The table, row by row:
[-51  34 -19 -10 -10  20  46  39]
[ 11  10  30 -18   7  11 -52 -73]
[-32  27 -33   5  -9   7  56  59]
[-15   6 -17   1  -3   1  30  33]
[-20  16  -5  -8  -3  10  20  13]
[-24  32  12 -21  -3  20 -13 -32]
[ 36 -24  23   0   6 -11 -45 -49]
[ -1   5 -23  13   1 -10  31  38]
[-24  17 -10   0  -7   7  19  21]
[-20  12 -15   3  -5   1  27  31]
[-24  13  -7  -8  -3   8  19  15]
[-51  42 -16 -15 -10  22  37  26]
[-20  14  -7  -6  -5  10  15  10]
[-28  53 -41 -12   5  32  54  19]
[ 17 -41  -6  20   0 -17  11  36]
[-10  35  27 -26   0  13 -47 -72]
[-20  20  -7  -7  -5   7  16   7]
[-17  20  -4  -7  -3   9  11   6]
[-15  26  32 -26   1  23 -47 -78]
[-35  40   9 -19  -6  19  -7 -22]
[ 22 -30 -14  20   3 -21  14  37]
[  2 -23 -33  25  -3 -18  50  79]
[-20  35  11 -20  -1  24 -12 -34]
[-20   8 -10   0  -5   8  25  28]
[-23  18  19 -19  -1  25 -12 -39]
[  8   3  15  -4   1  -2 -24 -31]
[-27  35   7 -20  -2  18 -11 -36]
[-47  44   2 -21 -10  28  13 -12]
[-45  32 -25  -6  -8  15  50  48]
[ 43 -45  13  14   8 -24 -29 -13]
[ -3  -7 -19  13  -2  -5  28  41]
[ 44 -42   2  17   7 -27 -10   8]
[ 39 -29  24  -1   6 -13 -49 -44]
[ 20  -3  31 -15   8   5 -50 -70]
[-33  44  29 -35  -2  28 -34 -65]
[ 15  -5  11  -2   5  -4 -20 -22]
[-18  30  31 -26  -4  21 -46 -75]
[-11   0 -38  17  -2  -5  55  74]
[ 16 -19 -18  20   1 -20  23  41]
[ 36 -40  -5  22   7 -29  -3  20]
[ 44 -43   6  18  11 -27 -16   6]
[ 18 -26 -16  18   1 -19  18  39]
[ 16 -14  10   2   8 -10 -15 -10]
[  0  19  33 -24   6  12 -51 -73]
[ 16   1  31 -15   8   6 -52 -70]
[  3 -14 -14  10   0 -10  24  40]
[-20   4 -35  12  -6  -6  62  72]
[ 43 -43   1  26   2 -25 -15  10]
[-21  11 -14  -4  -4   8  26  19]
[ 13 -17   2   5   2  -5  -6  -3]
[-39  45   4 -23  -5  25   2 -22]
[  1 -24 -13  13  -1  -5  26  38]
[-36  44   7 -26  -5  33   2 -22]
[ 10  -6  15  -6   4   0 -23 -25]
[-19  16  -3  -7  -4   8  11   4]
[-31  40   9 -20  -4  22  -8 -31]
[-23  19  -7  -1  -8  10  16  13]
[-11  -4 -35  19  -9  -8  61  72]
[-32  37  11 -19  -5  23  -6 -29]
[-39  27 -30  -4 -13  14  51  53]
[ -7  -2 -16   5  -1  -1  30  35]
[  9 -21 -20  18  -2 -13  23  39]
[ 48 -43   7  17   8 -25 -23  -6]
[ 18 -30 -13  19   0 -17  18  37]
[ 33 -32 -10  20   4 -22   7  31]
[-18  11  -6  -8  -1  12  12  -2]
[ 33 -34 -16  19   5 -22   8  34]
[ 11 -11 -23  20  -2 -18  25  38]
[-40  49  26 -37  -4  35 -32 -71]
[ 15 -12  11   1   2  -6 -19 -16]
[ 26 -34 -11  20   3 -17  14  33]
[-40   4 -28   0 -10  15  59  59]
[-24  39  26 -34   1  29 -39 -72]
[-23  18  -9   0  -8   8  18  17]
[ 45 -36  16  14   5 -22 -40 -26]
[  0  16  14 -11   2   2 -26 -32]
[ 23 -14  32  -9   7  -4 -50 -61]
[-10  29  32 -26   2  21 -46 -74]
[ 43 -30  24   7   2 -12 -47 -45]
[  5  11  14  -9   2   5 -23 -33]
[-20  22  -8  -5  -4   7  14  12]
[ 45 -45   3  18  11 -25 -19  -1]
[ 10 -30 -33  23   1 -16  51  78]
[-10  25  15 -15   5  10 -23 -37]
[-33  12 -31   4  -5   8  58  59]
[-41  55  24 -35  -6  38 -28 -64]
[-20  19 -10  -7  -1   6  19  21]
[ 14 -13   1   8   3  -9  -6   2]
[ -9  17  17 -15  -1  11 -20 -37]
[-12  20  10 -15   0  13 -21 -37]
[-22  42  31 -30  -2  24 -41 -72]
[-28  45  22 -35  -5  33 -34 -67]
[-17  21  -5  -6  -6   8  11   7]
[ 20 -32 -12  19   0 -20  17  33]
[ -9  -9 -14   8  -6   4  31  35]
[-27   9 -34   5  -7   6  59  66]
[ 46 -38   5  18   9 -28 -17   0]
[ 41 -35  23   8   7 -16 -44 -34]
[ 18  -9   9   0   2  -6 -16  -9]
[-54  40 -13 -15 -11  28  37  21]
[ 40 -39  -3  20   8 -25  -6  18]
[-18  13 -13   2  -5   5  24  23]
[-54  46  -7 -17 -12  26  26  13]
[ 20 -17   5   9  -1 -10 -14 -14]
[ -2  16  34 -15   3  16 -52 -73]
[  6 -11 -19  20  -2 -16  26  43]
[ 25 -20  34  -5   4  -3 -54 -59]
[-31  47  26 -35   2  37 -29 -74]
[ 39 -29  25   2  11 -14 -44 -43]
[ 29 -42 -31  29   5 -30  37  73]
[ 40 -42  -3  21   6 -26  -5  19]
[ 11   5  36 -17   6   9 -51 -69]
[ -8   1 -19   6  -1  -2  28  36]
[ 42 -30  23   4  10 -16 -45 -36]
[ 14 -12   8   4   3  -9 -14  -5]
[ 39 -45   3  20   3 -27 -10  12]
[-49  45  -5 -22  -8  32  22   1]
[ 18  -3   8  -2   8  -5 -22 -21]
[ 38 -36  26   3   8  -9 -43 -42]
[ -6  14  16 -10   0  11 -25 -35]
[ 16  -9  12   1   3  -9 -18 -15]
[ 15 -10   6   6   0  -6 -17 -14]
[-51  38 -25  -3 -11  23  39  27]
[  4   7  36 -20   3  11 -52 -72]
[ 29 -32 -12  21   5 -25   9  31]
[ 12 -18   5   2   5  -8 -11  -5]
[ -5  -6 -18   9  -3  -2  28  38]
[ 43 -33  26   6   7 -18 -42 -33]
[-18  18 -10  -7   0  11  19  11]
[ 16 -13   2   6  -1  -7  -6  -1]
[  9  -1  14  -6   4  -5 -25 -26]
[-10   1 -18   6  -4   2  25  36]
[-44  37 -26  -5  -8  18  48  44]
[ 16 -12  10   5   1 -10 -19  -9]
[ 18 -26 -16  23  -2 -14  21  38]
[ 18 -22 -18  15   4 -11  22  35]
[ 46 -37  17  12   9 -25 -35 -20]
[ 32 -38  -8  23   2 -24   6  29]
[ 13 -22 -16  15   1 -16  22  41]
[ 30 -37  -5  20   8 -26   4  29]
[  3 -17 -37  22   1 -18  51  77]
[ 48 -40   8  17   8 -26 -26  -7]
[-51  38 -18 -11  -8  27  40  32]
[ 10  -7  13  -4   2  -3 -19 -24]
[ -1 -20 -34  22  -6  -8  56  75]
[  1 -14 -16  12  -1  -9  26  41]
[-12  23  16 -14  -1  13 -20 -35]
[-11  -5 -16   6  -5   1  30  34]
[-35  57  21 -33  -4  35 -29 -66]
[ 34 -50 -28  34   4 -29  32  68]
[-14   6 -17   4  -4   2  27  32]
[-21  13 -11   0  -7  10  21  19]
[ 14 -16   4   2   2  -7 -10  -3]
[-19  27  12 -18  -2  19 -16 -37]
[-21  14  -4  -6  -2  11  15   6]
[-31  11 -32   7  -7   6  56  63]
[ -1   5  18 -12   1  10 -25 -37]
[ 28 -10  28  -5  10  -7 -49 -59]
[ 41 -44  -3  24   9 -25  -6  21]
[ 37 -32 -12  21   5 -19   8  28]
[ 29 -18  29  -5   7  -6 -53 -58]
[  2  16  33 -21   3  13 -51 -75]
[ -9   2 -20   4   0   0  31  33]
Each group is a hidden curve, and its rows are points along it. There are 2 groups. Groups are numbered from 0 in the order they first appear among the rows asked about.
Some new rows, each followed by its group:
[  8  -2  14  -6   2   4 -23 -29] -> 0
[ 45 -36  19  14   6 -22 -40 -29] -> 1
[-23  47  27 -29   0  25 -36 -72] -> 1
[ 11   8  33 -18   6   8 -53 -71] -> 1
[ 40 -40  -7  23   7 -25  -1  19] -> 1
[ 13 -37 -30  25  -1 -23  48  77] -> 0
[-55  45 -13 -16 -10  25  32  17] -> 0
[ 17 -14   5   8   3 -12 -11  -6] -> 0
[-49  34 -24  -5 -11  14  47  45] -> 0
[-21  36  28 -29   3  29 -41 -74] -> 1
[ 13  -8  16  -4   0   0 -21 -25] -> 0
[ 20 -33 -33  30   0 -28  41  76] -> 0
[ 46 -30  16  11   7 -22 -39 -28] -> 1
[-42  40   3 -21  -4  26   2 -20] -> 0
[-45  44   2 -20 -11  26   5 -14] -> 0
[  3   5  17  -5   2   1 -29 -30] -> 0
[ 42 -35  -8  20   4 -27  -1  24] -> 1
[ 12 -22 -17  18   1 -14  22  41] -> 1
[ 47 -38  14  12   9 -22 -32 -23] -> 1
[ 46 -38  10  15   9 -26 -26 -12] -> 1
[ -7  24  32 -26   2  18 -48 -78] -> 1
[ 16  -2  30 -14  10   0 -56 -67] -> 1
[ 31 -33  -8  22   2 -24   9  28] -> 1
[ 16 -10  11   2   4  -3 -18 -13] -> 0
[-47  45  -7 -18 -10  26  19  -2] -> 0
[-25   2  -8  -1  -6   9  27  26] -> 1
[ 32 -18  29  -1   2  -7 -50 -54] -> 1
[-20  16  -3  -8  -3  12  14   7] -> 1
[-40  19 -30  -1  -9  12  56  53] -> 0
[ 45 -30  18   8  13 -22 -40 -29] -> 1
[-20  12 -11  -1  -2  10  19  20] -> 1
[-10 -12 -37  19  -3 -16  55  74] -> 0
[ 47 -38   4  18   6 -29 -20   5] -> 1
[  4   2  16  -7   1   6 -27 -32] -> 0
[-15  25  12 -15  -7  18 -19 -39] -> 0
[-52  40 -13 -14  -8  25  32  14] -> 0
[ -4  10  13 -10   1  10 -23 -34] -> 0
[-25  11  -9   0  -8  -2  26  29] -> 1
[-36  41   7 -19  -5  22  -2 -26] -> 0
[ 20 -53 -29  34   1 -23  41  75] -> 0
[-16   5 -12   1  -8   2  32  36] -> 1
[-50  49  -4 -19 -10  29  18  -3] -> 0
[-29   6 -30   6  -9   4  58  68] -> 0
[-49  45  -1 -20  -6  30  16 -11] -> 0
[ 39 -48 -30  37   3 -33  35  64] -> 0
[-17  34  31 -31   1  28 -43 -75] -> 1
[-22   3 -35  11  -5  -1  59  72] -> 0
[-16  27  13 -17   0  16 -18 -40] -> 0
[ 27 -45 -33  28  -1 -27  40  77] -> 0
[ 38 -17  33   3   9  -9 -49 -53] -> 1
[ -4 -10 -15  12  -3  -7  26  42] -> 1
[ 35 -18  27   2   7 -14 -48 -46] -> 1
[-12   9 -19   7  -3   1  27  33] -> 1
[  2   6  16 -11   1   6 -22 -35] -> 0
[-45  46  -5 -22  -6  33  16 -11] -> 0
[-22  15  -7  -3  -6  14  25  28] -> 1
[ 11  -4  14  -4   4   3 -22 -26] -> 0
[ 12 -31 -33  27   1 -23  47  78] -> 0
[-15   8 -16   5  -8   4  28  30] -> 1
[-20  17 -12  -2  -5   9  19  17] -> 1
[  6 -14 -19  10   4 -13  23  39] -> 1
[ 42 -42   1  17   8 -25 -14   5] -> 1
[  0 -11 -17  12  -3 -10  27  43] -> 1
[ 14  -5  31 -15   5   5 -52 -71] -> 1
[ 25   0  29  -9   5  -3 -47 -66] -> 1
[ -7 -12 -33  22  -6 -16  55  80] -> 0
[ -3 -11 -17  11  -4  -3  30  38] -> 1
[ 30   1  28  -5   8  -6 -52 -61] -> 1
[ 48 -36  11  17  10 -22 -33 -16] -> 1
[ 48 -36   5  19   7 -28 -24  -3] -> 1
[ 48 -37  12  16  10 -25 -31 -14] -> 1
[-52  46  -9 -20  -8  28  28  12] -> 0
[-40  49   1 -20  -6  28   5 -14] -> 0
[ 46 -43  15  12  10 -22 -32 -22] -> 1
[ -3  20  34 -24   4  17 -49 -76] -> 1
[-52  48  -8 -19  -8  24  23   6] -> 0
[-38  31 -35   1  -8  10  54  51] -> 0
[ 15 -26 -14  20   1 -18  19  38] -> 1
[ 33 -46   0  17   5 -27  -3  16] -> 1
[ 33 -42  -8  18   7 -24   3  26] -> 1
[ 30 -21  29  -3   8 -11 -50 -51] -> 1
[ -6  -9 -14   5   3  -7  27  40] -> 1
[  5   8  35 -19   4   7 -54 -73] -> 1
[-16  12 -15   0  -4  10  25  30] -> 1
[-21  19  -5   0  -7   8  14  10] -> 1
[-31  35  13 -21  -3  21 -11 -31] -> 0
[-15  12 -13   4  -4   1  26  30] -> 1
[-20  17  -6  -6  -4  13  15   1] -> 1
